In the data rows, 500 means zero.
Here are some points, each followed by its number:
514:459:492:462:544:565:484:424:436:620:444:489 0
615:527:564:474:456:585:595:695:741:219:612:457 1
486:502:504:425:498:506:492:564:501:604:543:543 2
330:638:316:685:124:0:0:245:178:733:970:655 3
579:351:829:374:757:468:792:274:693:473:490:399 4
467:616:563:589:554:566:660:415:425:765:498:278 5
587:587:458:533:510:700:684:551:526:485:375:424 6
586:409:436:623:536:752:519:474:435:602:395:306 7
493:498:319:551:571:487:397:415:195:626:196:344 8
599:403:406:426:316:619:360:494:487:440:425:464 9
452:514:596:597:651:596:583:483:444:716:591:437 10
614:530:594:456:674:364:719:270:632:434:528:451 11
702:525:541:47:0:759:678:999:999:0:601:355 12
701:721:173:533:322:0:238:374:177:515:328:771 13
436:564:311:739:306:4:200:197:53:865:375:592 14
391:575:604:536:564:370:306:451:361:799:673:745 15
454:383:615:725:706:863:568:364:387:954:396:460 16
616:481:675:472:510:411:752:470:705:243:601:440 17
464:514:556:375:494:458:463:512:532:485:556:595 18
356:721:595:470:484:594:620:695:457:480:259:701 19
410:715:358:437:615:497:732:567:390:843:316:472 20
402:459:412:498:349:464:453:603:467:466:498:447 21
358:589:451:407:652:275:609:208:247:601:395:651 22
507:548:477:460:499:519:477:525:465:613:523:485 23
418:309:413:438:446:550:395:449:363:678:549:453 24
282:525:575:455:573:362:559:369:322:618:348:759 25
351:518:400:307:414:0:73:309:157:763:589:704 26
391:461:417:338:685:475:476:258:192:999:187:484 27
476:509:397:663:450:429:293:536:409:631:636:613 28
465:398:629:410:469:474:520:555:601:363:600:436 29
621:406:689:610:511:384:539:501:621:337:742:432 30
448:641:427:465:383:453:385:388:491:570:554:458 31
523:623:305:636:408:39:186:285:244:502:506:666 32
719:439:206:447:292:240:144:449:496:495:650:551 33
425:439:450:760:401:598:464:662:460:689:649:665 34
275:593:509:468:397:271:388:403:339:715:535:586 35
639:392:512:304:480:589:342:540:634:407:609:427 36
471:464:639:493:480:505:596:524:609:390:613:581 37
622:450:617:515:598:687:563:466:682:391:439:482 38
432:339:591:501:571:539:576:460:370:573:445:531 39
445:762:586:467:463:700:472:591:687:706:513:486 40
634:561:413:379:522:726:451:709:736:465:511:463 41
595:356:669:796:295:412:876:486:630:0:706:161 42
422:683:543:605:582:573:680:553:631:324:544:383 43
570:320:559:588:618:641:764:583:597:459:529:375 44
504:437:422:394:321:661:891:669:326:679:0:109 45
308:583:739:567:628:458:686:353:317:999:599:332 46
739:455:620:598:806:779:597:390:647:572:514:467 47
549:605:353:644:436:407:435:397:363:536:404:587 48
402:393:571:328:290:400:349:566:446:469:645:706 49
388:517:445:665:458:513:491:480:388:709:464:496 50
655:363:648:496:604:512:392:578:677:380:657:353 51
530:517:610:449:673:488:533:434:350:440:305:575 52
685:488:397:397:550:451:219:396:510:723:637:405 53
437:440:502:630:516:693:490:451:467:599:449:636 54
627:672:165:261:232:290:485:408:549:411:470:465 55
417:543:600:576:639:563:502:476:440:658:504:479 56
596:265:515:392:568:763:553:791:700:426:604:486 57
417:514:438:457:349:351:493:432:320:571:393:482 58
559:430:614:480:585:515:476:400:497:573:596:482 59
615:487:341:441:424:398:312:475:524:491:555:513 60
421:447:462:582:403:527:564:551:483:462:452:623 61
343:454:559:484:477:604:622:528:637:384:601:544 62
403:388:636:465:590:424:337:536:377:625:516:564 63
672:433:304:339:362:84:89:393:337:364:584:655 64
387:173:669:656:504:891:544:540:579:508:642:283 65
450:347:693:481:470:357:571:482:620:214:789:465 66
569:516:198:806:214:56:305:294:307:482:613:680 67
476:582:482:319:437:614:524:745:677:463:464:420 68
511:454:600:490:534:499:623:418:514:488:544:460 69
506:571:541:648:519:731:676:583:606:510:366:528 70
423:427:482:422:470:486:223:737:596:290:709:783 71
382:356:379:728:405:525:469:397:343:780:536:539 72
700:359:682:523:631:701:696:584:624:343:373:488 73
461:409:497:367:542:322:321:421:371:717:560:542 74
491:517:560:504:558:485:557:518:465:479:561:556 75
437:477:598:485:613:527:353:547:502:544:534:550 76
451:431:435:660:559:288:263:371:224:670:526:753 77
594:390:699:480:653:654:422:528:666:481:635:529 78
443:389:767:509:654:689:520:579:505:536:513:558 79
558:389:794:598:844:460:685:236:498:482:419:606 80
524:425:449:509:500:723:568:693:575:470:434:444 81
763:505:384:398:581:444:208:375:519:669:644:427 82
853:518:625:920:516:559:999:412:890:0:730:112 83
560:465:348:619:434:251:292:359:264:638:546:511 84
606:659:607:493:350:620:792:579:909:181:575:477 85
454:382:461:470:765:526:507:537:160:869:260:392 86
439:509:497:434:458:505:513:576:481:543:468:542 87
387:432:501:642:515:504:533:379:308:625:354:683 88
531:536:412:316:613:415:407:423:323:826:409:321 89
549:544:547:377:526:520:438:565:581:501:668:450 90
370:446:351:641:622:861:736:581:581:538:347:445 91
426:457:300:551:321:347:652:660:638:283:652:796 92
415:526:331:614:328:129:275:340:211:679:461:526 93
491:481:463:515:386:537:672:567:415:482:320:456 94
501:427:420:646:530:521:448:440:317:598:376:566 95
566:527:436:559:485:640:582:573:496:520:358:454 96
687:477:575:365:581:551:372:631:517:431:428:368 97
297:704:424:381:347:208:167:513:329:440:552:502 98
509:439:486:505:433:501:512:458:410:553:449:558 99
564:706:565:457:463:848:832:556:662:447:368:402 100
470:745:552:404:407:629:544:601:664:555:601:508 101
597:518:339:479:464:451:344:630:451:334:528:488 102
547:611:447:401:373:561:538:700:611:376:525:512 103
610:375:307:417:547:220:263:269:322:817:589:476 104
325:364:434:513:287:354:342:561:268:642:502:446 105
541:564:269:574:316:977:733:913:754:302:283:317 106
452:609:380:202:382:424:373:759:656:149:511:552 107
441:460:494:641:492:690:489:438:441:547:395:609 108
426:518:209:499:97:181:265:485:427:515:634:528 109
353:436:589:729:805:687:435:255:175:999:349:243 110
448:664:306:625:287:143:397:57:130:892:465:372 111
505:432:593:478:632:578:423:551:562:488:563:545 112
729:254:905:86:815:710:294:733:956:97:897:637 113
505:428:592:565:555:576:518:586:502:478:518:544 114
480:530:286:586:378:35:188:199:225:618:445:649 115
443:229:567:658:661:682:311:494:530:538:661:529 116
521:437:632:505:711:697:543:502:594:420:364:410 117
484:538:620:398:734:490:529:444:409:427:240:560 118
525:524:498:406:367:538:452:627:540:410:533:577 119
405:487:481:614:595:307:326:356:263:717:497:641 120
455:526:518:440:430:495:598:549:544:439:458:478 121
558:620:537:514:431:587:537:526:602:381:578:536 122
524:248:694:319:777:557:495:328:477:687:483:601 123
446:541:319:449:283:351:452:378:522:339:477:572 124
521:440:584:193:750:515:392:526:563:556:528:537 125
623:421:445:590:753:922:498:670:675:314:400:491 126
435:411:596:660:548:604:490:529:381:551:440:503 127
486:600:462:575:464:466:472:481:454:527:528:473 128
627:390:439:484:510:619:511:416:557:513:534:509 129
354:386:89:999:299:0:55:33:0:879:176:716 130
376:427:528:484:448:451:493:485:445:708:610:482 131
407:673:271:614:358:104:347:376:183:689:491:586 132
508:441:505:426:442:541:542:592:529:445:497:556 133
434:400:338:506:300:419:408:479:325:610:560:392 134
582:496:449:581:513:421:471:346:376:650:458:556 135
439:622:608:396:365:234:622:577:853:101:910:206 136
483:458:592:624:579:587:324:604:492:555:785:585 137
263:341:402:465:368:721:343:942:595:301:533:396 138
782:783:705:298:856:722:301:703:808:345:364:332 139
642:299:856:745:754:678:835:301:546:333:443:748 140
571:397:594:500:540:665:695:528:696:439:646:393 141
536:603:560:292:543:418:661:434:583:443:398:374 142
425:364:482:492:626:495:508:309:232:686:168:666 143
547:382:816:694:684:649:805:360:575:391:412:612 144
683:704:709:393:544:547:847:323:999:44:607:451 145
498:488:554:443:571:443:374:533:359:807:686:452 146
541:439:405:386:369:550:437:630:571:397:517:543 147
286:431:878:391:455:675:549:779:702:552:812:527 148
670:595:195:695:510:73:107:158:201:931:488:387 149
685:752:708:425:779:317:809:209:830:206:646:325 150
314:413:610:507:539:685:646:565:582:522:628:534 151
596:668:416:319:464:99:182:213:391:721:642:532 152
512:649:470:139:427:626:529:764:764:444:443:345 153
535:589:522:455:0:634:962:947:999:0:561:416 154
521:444:536:753:363:585:512:473:415:512:657:654 155
453:469:535:445:437:523:542:580:499:468:534:546 156
475:441:506:475:548:470:554:528:383:571:378:566 157
New points follow, each followed by the numbers of its three nearest points above by angle, nearest first.
393:372:605:640:499:589:529:592:387:659:333:482 127 39 16
472:565:655:122:560:337:206:699:677:389:738:725 18 71 90
385:345:296:564:281:398:452:558:314:621:489:336 134 105 21
558:295:736:639:828:999:758:237:386:999:390:456 16 10 110
428:319:609:554:569:747:632:518:435:695:288:466 16 39 127
458:439:554:526:611:634:353:561:402:589:433:603 76 127 54
384:439:801:428:454:670:493:728:757:600:764:559 148 151 78
418:602:451:402:434:579:730:602:624:314:406:424 121 154 100
500:503:254:487:330:448:325:700:460:356:584:535 102 21 147
730:318:841:616:588:802:962:503:612:145:259:609 73 144 140
302:581:551:474:409:368:494:543:423:573:518:569 35 98 25
360:475:428:658:660:133:241:132:0:948:449:751 120 77 14
450:521:579:526:590:471:347:451:388:717:564:579 15 120 146
516:503:364:621:564:462:465:411:256:616:315:419 8 95 86
485:947:496:336:770:585:458:756:764:234:533:646 139 107 103
410:498:481:455:361:393:415:628:363:564:444:519 105 58 21
695:850:901:358:914:150:965:160:908:0:768:375 150 11 145
292:427:378:316:290:159:31:646:306:414:542:608 98 64 26
382:444:536:453:386:378:356:582:359:562:532:547 105 49 26
380:438:465:489:543:502:553:372:326:588:263:593 143 88 157
450:438:571:457:635:600:428:572:561:526:545:504 112 76 78
349:565:646:241:520:556:671:711:515:463:296:408 121 68 153
680:443:562:351:547:503:492:571:635:303:438:363 97 36 51
530:529:521:279:419:494:553:581:673:313:543:493 12 107 153
584:542:540:350:550:698:652:795:858:28:599:555 1 85 12
623:482:653:463:565:377:688:447:658:257:563:513 17 145 150
531:354:487:522:521:701:492:724:653:480:532:492 57 81 126
685:295:713:566:672:661:744:484:636:279:439:515 73 38 140
520:483:555:537:596:592:582:502:555:461:407:455 117 73 38
508:363:573:425:535:507:450:491:468:700:634:394 146 131 59
420:471:378:544:386:628:791:483:352:708:85:313 45 94 96
358:811:236:588:35:0:357:0:6:995:458:310 111 14 93
508:379:603:603:674:798:614:379:417:878:408:517 16 0 110
610:514:615:537:505:648:577:661:671:383:616:462 1 141 85
513:404:600:616:612:599:450:616:409:449:536:583 114 127 79
218:657:0:454:0:142:410:364:492:207:573:590 124 109 55
387:376:616:434:321:545:645:644:560:532:557:609 156 133 148
375:621:307:647:310:291:517:216:129:810:258:396 111 58 14
546:440:537:622:607:859:544:572:582:619:498:692 54 70 108
394:517:428:541:305:392:505:467:354:556:452:502 58 105 93
311:688:480:455:636:612:656:556:503:531:264:377 20 19 91
292:643:744:222:492:460:582:619:639:463:748:423 148 90 29
328:513:421:340:356:47:297:411:299:663:619:602 26 35 93
681:353:787:669:525:999:742:635:999:371:917:257 141 65 44
523:658:645:773:550:387:902:305:721:254:688:313 83 150 42
394:739:263:419:261:313:107:600:502:294:532:576 98 109 102
475:431:294:847:617:599:515:438:199:737:284:557 95 50 88
419:632:282:540:267:585:678:807:520:391:384:464 106 103 154
588:392:607:443:525:635:658:656:651:166:503:311 1 73 141
503:495:434:682:454:442:340:515:431:591:598:601 28 77 3
507:499:509:446:545:450:321:554:445:670:638:472 146 53 74
540:452:462:573:550:641:486:533:471:568:457:403 7 16 96
419:427:496:586:642:376:395:330:167:755:381:614 120 77 143
494:544:613:642:523:681:605:515:565:505:564:458 70 141 65
545:451:537:558:566:609:547:467:504:452:453:617 140 144 73
554:366:653:664:639:700:601:583:510:478:609:542 114 79 44
526:472:517:593:450:465:454:457:411:576:532:641 77 155 28
281:371:713:553:383:334:787:460:484:305:486:336 42 69 66
518:679:591:440:763:695:523:504:736:436:579:427 139 38 47
383:543:500:656:412:496:660:428:365:645:519:564 50 72 88
528:401:470:583:591:584:395:478:390:658:489:443 110 16 86
599:472:520:428:503:532:569:579:650:287:567:455 1 12 85
491:535:473:514:474:648:574:612:567:459:450:478 106 81 100
460:664:543:508:547:695:467:608:583:537:495:486 40 101 41
647:644:623:287:670:519:745:462:821:237:608:526 145 150 17
334:380:566:249:332:417:219:609:494:539:603:441 49 105 98
626:641:300:461:418:382:194:645:434:169:695:556 102 60 64
378:521:335:354:314:413:458:634:391:495:392:460 21 58 87
702:495:356:679:576:311:387:152:227:999:381:619 135 149 14
430:658:414:429:391:415:369:463:506:578:534:431 31 98 109
295:523:556:383:519:466:435:646:382:605:406:588 87 63 25
425:454:418:458:635:478:605:302:195:999:200:476 27 86 0
544:477:584:439:622:556:404:480:546:515:532:609 112 78 125
605:292:736:369:894:595:442:320:459:734:450:622 123 59 80
425:331:441:502:351:505:469:489:523:451:553:517 21 49 134
619:279:692:629:523:788:757:704:764:231:759:455 141 1 44
761:501:561:461:935:873:718:489:681:737:493:568 47 38 117
736:302:476:207:571:704:342:600:669:299:621:392 36 113 57
497:470:410:499:385:450:460:483:496:503:519:523 109 124 33
707:416:148:409:559:47:142:80:275:999:571:471 104 149 152
452:620:373:261:395:414:341:716:611:206:520:558 107 119 147
